In the data rows, the value 128 means zero.
Here are some numbered points:
[178 103 172 141 135 130 117 128  85 174 136 131 110 109 112 119 125 124 125 139 138 123 103  83 159 118 104 127 153 129  93 131] 0
[ 66 160 153 119 164 104 117 139 152  97 120 111 110 115 142 196 156 126 174 128 120 141 126 126 113 120 119 129  72 100  99  99] 1
[151 107 173 114 131 141 146 118 123 132 114 119 127  99 107 149 110 101 153 143 121 115 133  94 113 145 127 116 108 119 134 110] 2
[107 140 119 137 122  90  77 131 178  78 110 145 134 137 111 164 150 136 120 132 160 113 127 159 155 136 124 123 116 137  84 102] 3
[117 127 147 117 135 134 148 162 152 113 120 161  96  99 142 154  95 118 155 164 125  80 114 125 117 145 148 125  85 120 133 111] 4
[150 142 155 108 126 148  84 112 112 107 127 113 152 128 101 128 150 131  99 128 121 174 144 129 104 132 122  86 118 105  69 120] 5
[150 117 134 137  98 126  59 133  97 149 124 106 149 131  86 132 126 124 116 126 136 131 121 101 131 118  93 136 179 122  87 139] 6
[178 145 145 138 139 146 116 103 100 141 149 140 165 133  92 126 162 114  96 101 116 143 140 100 121 102 139  95 149 109 118 130] 7
[149 151 101 163  88 171 104  95 207 112 135 142 157 137 107 128 134 182  60 147 132 219  95 189 105 114 163  30  79 115  93 157] 8
[116 158 118 152  79 122 132  95 113 103 111 106 143 126 118 121 119 157 107 123 135 134 159 123 130 152 137 136 136 139 164 142] 9
[145 141 140 139 122 150 140 134 137 129 124 121 123 131 120 108 130 124 106 139 134 153 144 126 132 130 149 102 131 134 120 154] 10
Which five points above are nearest to each new point, looking only along the 7 directions in which the numbered points spread most? Their numbers follow each, nearest first.
[ 87 149 148 120 157 111 133 138 132 114 124 119 114 116 144 173 142 120 171 128 122 127 122 124 124 129 118 145  92 111 116 111] 1 4 2 3 10
[172 115 198 149 150 119 107 141  93 167 129 143 108 108 103 142 147 112 116 138 135 133 114  77 153 122 106 117 144 128  80 114] 0 6 7 2 10
[138 135 138 123 117 125 109 127 129 149 129 111 134 112 136 136 164 159 138 164 125 158 117 113 115 119 126 142 139 146 127 143] 10 6 2 0 9
[127 122 117 165 116 128 134  93 137 115  91 100 146 151 112 116 106 114 130  93 156 122 149 135 120 163 113 146 141 154 163 132] 9 10 2 6 3
[152 113 117  89 135 165 129 108 112 156 150 141 126 125 140 123 144 154 105 141 117 129 114 151 151 103 141 109 136 111 129 139] 10 7 0 2 5
[ 85 120 107 168 149 131 191 175 159 127 121 174 141 150 147  84 112  46 168 119 128  81 128 125 125 160  99 150 115 198 132 123] 4 2 10 9 3
[155 153 148  96 130 150  82 108 123 102 122 111 149 124 104 145 150 140  93 133 121 179 151 131 100 126 124  76 109  86  59 126] 5 7 10 6 2
[176  79 100 120  94 153 158  85  68 193 152 104 129 126 145  57  90 163 151 128 133 104  93 114 160 119 120 160 173 130 157 172] 0 10 6 9 2
[124 120  87 117 126 148 125 168 163 139 140 159 113 119 124 126 149 137 105 146 101 164 126 167 123  89 132  98 129 127  99 135] 10 5 3 7 2
[131 151 159 146 137 128 130 120 145 128 136 145 118 108 121 168 166 154  91 128 137 160 102 119 126 125 141 104  97 131  72 137] 10 5 7 3 1
[ 86 137 141 155 126 119 150 119 135  98 114 127 137 130 144 108 140  93 140 103 119 123 169 151 105 162 127 162 118 152 161 113] 9 10 2 4 3
[ 80 160  68 126  89 118 128 139 143 143  90 124  98 135 150 110 141 144 103 113 140 143 187 160 131  94 136 162 145 167 131 145] 9 10 3 6 2
[154  65 117  79 138 125 116 140  91 152 166 113 113 122 141 108 102 144 146 129  87  83 104 129 136  71  93 149 165 100 169 120] 0 2 10 6 4
[100 141 160 152 133 127 148 150 159 116 109 142 124 124 126 151 101 101 165 139 129 127 112 145  91 158 143 133  90 167 136 126] 4 2 10 1 9
[ 93 131 114 172 146 126 173 168 161 121 122 162 141 149 141 100 116  58 166 113 134  93 117 128 127 151 101 139 116 186 122 124] 4 2 10 3 9
[108 131 130 135 133  97  90 139 174  76 116 146 125 130 123 163 149 131 126 140 150 123 125 152 145 130 125 119 114 133  82 104] 3 1 4 10 5
[113 138 130 189 136 122 142 133 189 146 102 153 149 153 138 119 121  68 146 125 169 116 147 116 131 125 113 120 136 168 124 133] 10 4 3 9 2
[138 148 145 133 126 150 141 147 145 123 120 130 121 130 124 117 128 123 111 151 135 142 134 128 123 129 161 100 119 128 115 149] 10 2 9 5 7
[159 129 131 101 118 176 125 114 117 158 140 151 131 113 131 117 150 144  95 140 125 137 124 136 158 119 138  96 132 134 116 144] 10 7 0 5 2
